[[ 2.43  0.23 -1.80 -2.41 -1.61  0.95  1.26  1.93  2.27  0.02 -2.16  0.11
  -3.40 -1.58  1.20]
 [-2.55 -1.97 -0.67  1.30  3.03  1.81  1.26 -0.37 -2.25 -2.45 -0.68 -6.21
   2.01  2.98  1.35]
 [-2.50 -2.01 -0.60  1.34  3.08  1.86  1.26 -0.41 -2.24 -2.43 -0.68 -6.16
   2.01  3.05  1.44]
 [-2.48 -2.02 -0.44  1.26  2.82  1.97  1.26 -0.35 -2.21 -2.56 -0.74 -6.49
   2.15  2.92  1.62]
 [ 2.24  0.15 -1.64 -2.46 -1.47  1.09  1.26  1.90  2.21  0.04 -2.33  0.18
  -3.15 -1.18  1.07]
 [-0.03  1.82  2.37  1.23 -1.53 -2.99  1.26 -1.67  0.20  2.46  2.71  6.39
   1.28 -1.51 -2.58]
 [ 0.04  1.76  2.10  1.16 -1.44 -2.80  1.26 -1.77 -0.01  2.53  2.71  6.56
   1.35 -1.45 -2.71]
 [ 2.51  0.29 -1.79 -2.33 -1.40  0.85  1.26  2.08  2.03  0.16 -2.54  0.47
  -3.36 -1.66  1.18]
 [ 0.09  1.81  2.08  1.12 -1.28 -2.98  1.26 -1.67 -0.13  2.50  3.01  6.49
   1.28 -1.46 -2.74]]
The entry just left of -2.02: -2.48
Report the 4th entry in reading order.
A: -2.41
Report the entry just right of the largest entry.
A: 1.35
The first entry in reading order is 2.43
Report the second largest entry.
A: 6.49
The 3rd largest entry -> 6.39
Report the entry just right of 2.46.
A: 2.71
The third entry in reading order is -1.80
Report the entry just right of the smallest entry.
A: 2.15
Report the entry just left of 2.27.
A: 1.93
Report the entry just right of 0.15.
A: -1.64
The maximum is 6.56
The entry just right of -2.80 is 1.26
The entry just left of 6.49: 3.01
The entry just right of 3.05 is 1.44
Report the second smallest entry.
A: -6.21
The entry just left of 1.20: -1.58
The entry just right of -2.50: -2.01
Report the entry just right of -2.54.
A: 0.47
The median entry -> 0.18
Report the entry at the centre.
A: 1.90
The entry just right of 1.23 -> -1.53

Questions about the array below. Rows and columns are numbered from 0.
1) What is the entry at row 0, column 0?
2) What is the entry at row 0, column 2?
3) What is the entry just right of 7862?
4) What is the entry just right of 7511?
5) What is the entry at row 2, column 0?
6) What is the entry just right of 7302?
7) What is the entry just right of 6421?
8) What is the bottom-left entry?
[[6907 6289 5553 3186]
 [6850 6420 7151 6283]
 [6226 7847 8233 8570]
 [7302 5384 7296 7290]
 [6804 6525 6895 7506]
 [6348 7569 7511 7890]
 [6341 7584 7047 8464]
 [6253 7785 6603 6197]
 [6421 7401 5993 5448]
 [6369 7519 7862 9101]
 [6922 6253 6570 7288]
 [7335 5308 6114 6302]]
1) 6907
2) 5553
3) 9101
4) 7890
5) 6226
6) 5384
7) 7401
8) 7335

Questions about the array below. Indices start at 0.
1) Find the entry just right of the centre entry.
2) Find the entry just right of the largest entry.
3) Find the top-right entry.
4) Find the entry just right of 2994.
5) Find the entry in the top-left corner.
6) Find the entry just left of 3880.
7) Find the entry at row 0, column 2.
8) Find the entry just left of 3662.
2994	7897	8748	8015	7959
7715	7909	8585	4377	4266
6766	9807	7190	4047	4178
9346	4045	3662	6113	5967
3858	3880	9106	8469	8140
1) 4047
2) 7190
3) 7959
4) 7897
5) 2994
6) 3858
7) 8748
8) 4045

Questions about the array below.
1) What is the top-right entry?
2) What is the entry just left of 3.51?
3) What is the 2nd-last entry, reading row by row?
4) What is the largest entry in the first row?
5) What is the entry in the top-left corner?
6) What is the top entry of the column that holds the smallest entry?
7) What is the entry just right of 4.71?
8) What is the entry directly above 3.33?
[[3.34 4.10 6.18 5.28 2.89 3.44 5.50 3.80 4.26 4.06]
 [3.21 5.49 3.28 2.77 7.13 6.62 4.17 2.39 4.55 2.73]
 [4.06 3.43 6.19 6.99 4.13 3.22 4.35 3.51 4.23 3.30]
 [3.05 5.02 3.24 4.52 5.34 2.22 3.54 3.18 3.70 3.24]
 [4.24 7.61 6.08 3.33 5.85 4.55 4.39 4.13 6.03 5.99]
 [2.99 6.55 4.35 5.24 4.71 5.88 3.81 6.11 4.62 5.22]]
1) 4.06
2) 4.35
3) 4.62
4) 6.18
5) 3.34
6) 3.44
7) 5.88
8) 4.52

[[ 0.92 -1.06 -2.71 -1.90 -0.81 -1.40  2.66 -1.89  0.55  0.69 -2.92  0.80
   3.12 -3.06]
 [ 3.66 -2.20  4.72  2.25  2.28 -2.48  1.22  1.87 -0.74  1.30  1.66 -0.85
   1.66  2.34]
 [-0.22 -1.69 -4.17  1.87  0.90 -2.21 -1.95  0.00 -0.71  3.86  1.68 -2.17
   0.91  2.12]
 [-0.96 -0.37 -4.05 -0.20 -0.45  3.35  1.00 -0.05 -2.49  3.26  1.85  0.06
  -0.46 -1.12]
 [ 3.10 -0.07 -4.56  0.45  3.89  0.92  3.38 -1.80 -1.47  2.34  0.87  1.55
   1.20 -0.23]
 [-1.95  1.86 -0.06  0.09 -5.25  0.42 -0.23  1.44 -0.21 -1.08  0.02  3.33
  -3.54 -1.63]
 [ 2.07  1.47  2.83  3.66  0.11 -0.03  0.50  2.59 -3.26 -2.50  1.07  3.59
  -4.67  1.28]
 [ 1.42  0.24 -5.21 -0.71  0.43 -0.91  0.55 -0.85  0.31  0.88 -1.83  1.60
  -1.21 -1.68]
 [-1.34  3.62  1.56  1.19  1.49  1.32 -3.13 -0.68  1.17 -5.03 -1.75 -1.26
  -1.09  0.34]
 [-3.17 -0.57  5.09 -1.52 -2.21  2.12  1.55 -1.00 -0.70 -1.95 -0.14 -1.23
   3.82 -0.96]
 [ 2.83  0.53 -1.27 -3.07  0.15 -2.02  1.87 -1.27  4.05 -0.86 -3.76  1.71
   0.87 -3.05]
 [ 1.20 -2.77  2.27  1.59  0.50 -3.74  1.44 -0.89 -1.01  0.50 -1.73 -2.60
   6.64 -0.15]
 [ 1.45 -1.29  0.72  0.47  1.63 -3.77 -0.83 -0.67  3.78  2.92  1.11 -3.36
   4.88  2.05]]
Find the entry just left of -1.80.
3.38
The entry just left of -5.03 -> 1.17
The entry just right of 2.28: -2.48
The entry just right of 3.10: -0.07
The entry just left of 0.15: -3.07
Find the largest entry.
6.64
Find the 3rd largest entry.
4.88
Find the entry just right of -4.67.
1.28
The fifth entry in reading order: -0.81
Find the entry just right of the largest entry.
-0.15
The entry just right of 3.38 -> -1.80
Find the entry just right of the smallest entry.
0.42
The entry just right of 2.66: -1.89

Questions about the grid below. Indices start at 0.
1) Which number is the entry directly above the smallest entry?
2) Which number is the entry just right of the largest entry?
3) Which number is the entry in the bottom-right corner?
4) Which number is the entry directly below 8?
5) Which number is the entry in row 0 and column 1?
6) Which number is the entry at row 2, column 0?
7) Which number is the entry in row 1 and column 1?
8) Which number is the bottom-left entry?
[[6 6 6 7 3 6 2]
 [4 6 8 7 3 7 1]
 [6 6 5 6 3 6 2]
 [5 6 5 5 4 5 4]
 [4 6 7 5 5 6 3]
 [6 6 5 5 7 5 7]]
1) 2
2) 7
3) 7
4) 5
5) 6
6) 6
7) 6
8) 6

A = [246  23 129 119  70 211 227]
Which number is the centre entry?
Answer: 119
Which number is the entry just right of 246?
Answer: 23
